One turn or mirror swaps these rows in pairs. Which row does each one swap with?
bito: [ -0.9   9.3  10.0   4.2   8.5  -8.9   5.5 -12.8  17.8   1.8  10.6  16.1
   1.4  -6.7  -4.0   6.3   2.0   0.8]
Sem: [ -2.4   4.9   1.5   3.7   6.4  15.9  13.9 -14.6  14.0 -19.3  -1.8  -8.4
  11.1 -13.5  -9.0   3.5   2.2   4.0]
Pib: [  4.0 -17.0   8.9 -19.4   4.1  -5.1  12.5 -17.4  15.4  -6.4   0.1  15.9
  15.1 -12.0  -4.6  12.8  -0.7  12.0]
nefo: [ -8.4  -3.0   4.6 -16.9  -3.5  15.8  10.6 -23.9   1.1  -9.7  -3.8 -10.6
   0.8 -15.6 -11.8   9.0  -2.3   2.7]
dite: [  1.0 -20.8   2.0  -5.4  -1.5  -1.5   3.7 -14.1   9.8   4.7   7.9  11.1
   6.4  -1.2 -14.1   0.3   0.5  -7.5]
veg: [ -7.9 -16.5  -1.9   0.2  13.4  10.2   7.7 -21.5  10.1   0.0   8.9   5.0
 -18.9  -8.7  -0.1   9.3  -2.2  10.4]
Tez: [  0.2  -0.9   6.0  -2.9   4.3  17.6   5.0  -3.5  11.8 -20.6  -1.0  -1.7
   8.2  -7.7 -11.1  17.3  -1.3   7.9]
sivib: [ -3.0  11.9  -5.0  -3.0  14.5   6.9  15.1 -20.1   4.4  -4.5   7.4   4.2
   6.7  -7.0  -7.5  -4.9   2.0  21.8]
Dazaf: [ -2.7 -21.0  -0.7  -6.5  10.5  -1.7  13.3 -22.5  10.8  -2.1   7.2  13.8
   1.4  -7.6  -2.7  -5.0   1.5  21.9]
nogan: [  7.1 -18.8 -12.7   0.5  10.0   6.9  18.8 -19.0  22.5   0.1   6.2   0.8
  10.3  -3.5  -0.9   4.1   3.2  13.1]
nozos: [  2.7  -7.5  -4.5 -10.1  -7.7  -8.2   3.7 -32.4   3.7   9.6   9.9   9.4
   0.0  -6.9  -6.5  20.1  -2.9   9.6]
kiz: [  3.4 -12.7  -5.0   2.4   1.6  12.1  15.7 -17.8  10.1 -15.1  -2.3  -3.1
   5.7  -6.3 -17.3  24.8 -11.0   8.5]
fele: [ -2.1   4.9   0.1  -7.5  -4.1   1.6  10.0 -23.0   9.9  -3.6   1.5   4.4
 -18.1  -6.8 -21.8  10.8  -3.5  14.8]
Dav: [  3.5  -8.5   0.5  -4.0 -17.2   4.9   7.9 -21.9  23.2  -2.4   7.0   2.6
  12.4  -7.2  -7.4  26.0  -4.2   5.3]
fop: [  2.3  -0.2  -3.3  -8.7  10.4   4.1  10.9  -7.6  11.9  -0.9   6.9   8.6
  14.6  -6.5  -7.1  16.0   1.3 -16.8]
kupas: [  6.2 -10.3  -0.9  -5.9   8.4   4.4   6.8 -34.3  17.9  -2.5   2.9   2.4
 -11.7  -8.1  -4.5   3.9   3.7  24.7]
zemur: [  3.8 -20.2   0.0  -9.3  10.7  13.7   8.7 -28.7  13.9  -2.0   4.1   6.0
  18.6  -4.8   0.7  13.2   4.8  -5.6]
ribid: [ -7.0   0.0  -3.5  -8.0   0.7   4.4  16.1  -3.3  15.3  -1.8  -2.0   5.7
  15.5  -9.1 -18.1   5.6 -11.9  14.0]
kital: [  7.3  -3.9   3.2 -12.6  11.6  -9.8  14.8 -15.6  12.4 -16.4   2.7  10.6
  13.3 -11.6   4.8   0.4   1.8   9.7]
bod: [ -4.3  16.3  -1.9  -6.6   8.4   4.3   7.1 -15.6  12.9  -2.8   8.5   0.0
  11.2  -5.6  -2.2  29.5  -3.9  14.5]
seg: [ 13.4  -1.3 -10.9   1.6   6.2   5.1   6.9 -23.9  14.0 -11.6   1.2   9.5
  -4.9  11.3  -7.8  17.5  -2.7  10.5]
nopo: [  1.8  10.8  13.4 -11.6  -2.2  -2.2   2.4 -14.4  11.9  -2.7   4.5  22.1
   2.3  -4.4  -4.5  12.7  -2.3   0.6]
mit: [ -0.1   7.5  -1.0  -9.1  24.9   5.9  10.0 -19.2  18.3  -3.4   3.2   5.9
  -2.9  -8.0  -8.1  21.1  -1.7  -5.2]
kolav: [ 0.2 -3.3  1.9 -1.8  5.7 17.3 -1.7 -7.8 16.4 -4.8 13.7 16.4 15.9 -6.8
  5.7  5.7  7.0  7.2]
fekur: [ -5.9  -6.8  -0.1  -4.9  11.2   0.0   4.2 -27.9  25.7  -2.0   3.7   7.0
  -6.5  -4.2  -1.2  -5.1  -1.7  -5.8]
nar: [ -3.8  -4.0  -0.7  -5.9   5.0  -0.5   3.2 -33.4   2.2   7.3  11.0  13.0
  -1.5  -6.9   0.7  -1.8  13.6   3.3]
rin: [  0.3   2.6  -1.7  -8.2   3.9   5.0  12.9  -1.1  14.4  -2.5   3.0   5.8
 -17.5  -7.4  -7.4   0.9  -0.5   7.9]
puvar: [ -8.1 -11.2   0.4 -21.4  -9.9   5.2  10.0 -30.3   2.1   0.1  11.9   3.6
  -2.1 -17.3 -10.4  10.3  -3.9   4.5]
Fugo: [  4.1  17.8  -4.4 -13.1  -1.2   6.8  13.8 -15.4   5.8  -3.1   6.1  -3.4
   6.7  -5.6  -9.0  -3.7   4.3  15.5]
Vib: [ -5.4  -5.2  -1.3   2.1  -1.6  22.3   1.9 -19.3  14.4  -1.3   8.4  -8.5
  -0.1  -2.1 -19.9   5.6   2.2  13.2]
ruzo: [ 10.0 -20.4  -2.1  -1.6  13.6  -2.7  11.7 -29.8   4.6  -1.4   8.6  10.4
   2.4  -5.9  -2.8  22.6   0.7  -0.1]
tok: [ -3.1 -14.2  -0.6   0.4  19.9   5.0   6.9 -16.6   4.2  -3.9  13.9   9.7
  -6.1 -13.3  -5.5  13.9   0.7  -8.5]
tatem: [ -2.6   6.3 -16.2  -5.1 -10.5   6.7   5.2 -23.2   3.2  -7.4  14.0  -3.2
  -1.8  -5.1 -12.6   9.9  -6.9   2.4]
fusus: [  3.5  -8.8   3.8 -10.2  -0.2  13.8  14.4 -35.6   9.0  -9.5  -4.2  -9.0
   2.4  -9.3  -9.1  19.1  -1.2  15.1]
Gop: [ -1.0  -1.8  -1.4  -7.2   1.4  -2.8   9.1 -44.4  15.8  -4.1   1.5   8.3
  19.2  -1.8 -10.8   6.5   0.0   5.8]
begu: [  0.2   5.1  -2.0  -5.4  -0.7   2.9  10.7 -26.0  -5.1 -19.7  -1.3  -1.9
  11.4 -15.0  -0.2   5.1   0.2   1.0]
ruz: [ -5.0  -2.1   3.4 -13.9 -11.5  10.4   1.6 -21.1   9.8   4.9  12.2   9.2
  -0.7  -2.5  -8.2  25.4  -3.1  18.3]
vobom: [ -1.1  -4.0  -4.6   0.3   8.9  14.4   7.6 -16.3   7.1  -2.9   8.8   1.5
  11.0  -5.5  -1.2  25.4   1.5  27.9]
nonup: [-13.8   5.3   2.7  -5.7  -3.8   2.8   5.4 -22.5   6.7   6.3  17.3   5.3
   9.4 -19.6  -3.7   1.1   7.0   2.9]
kat: [ -5.2  -9.7  -0.3  -9.5  17.8   4.6  10.3 -11.9   8.1   0.1   6.8   6.5
  25.5  -9.5  -7.5   7.5   2.2  -4.4]

sivib is swapped with nopo
ruzo is swapped with fusus
Gop is swapped with seg
nar is swapped with fele
nefo is swapped with tok
mit is swapped with begu
Vib is swapped with dite
Tez is swapped with kat

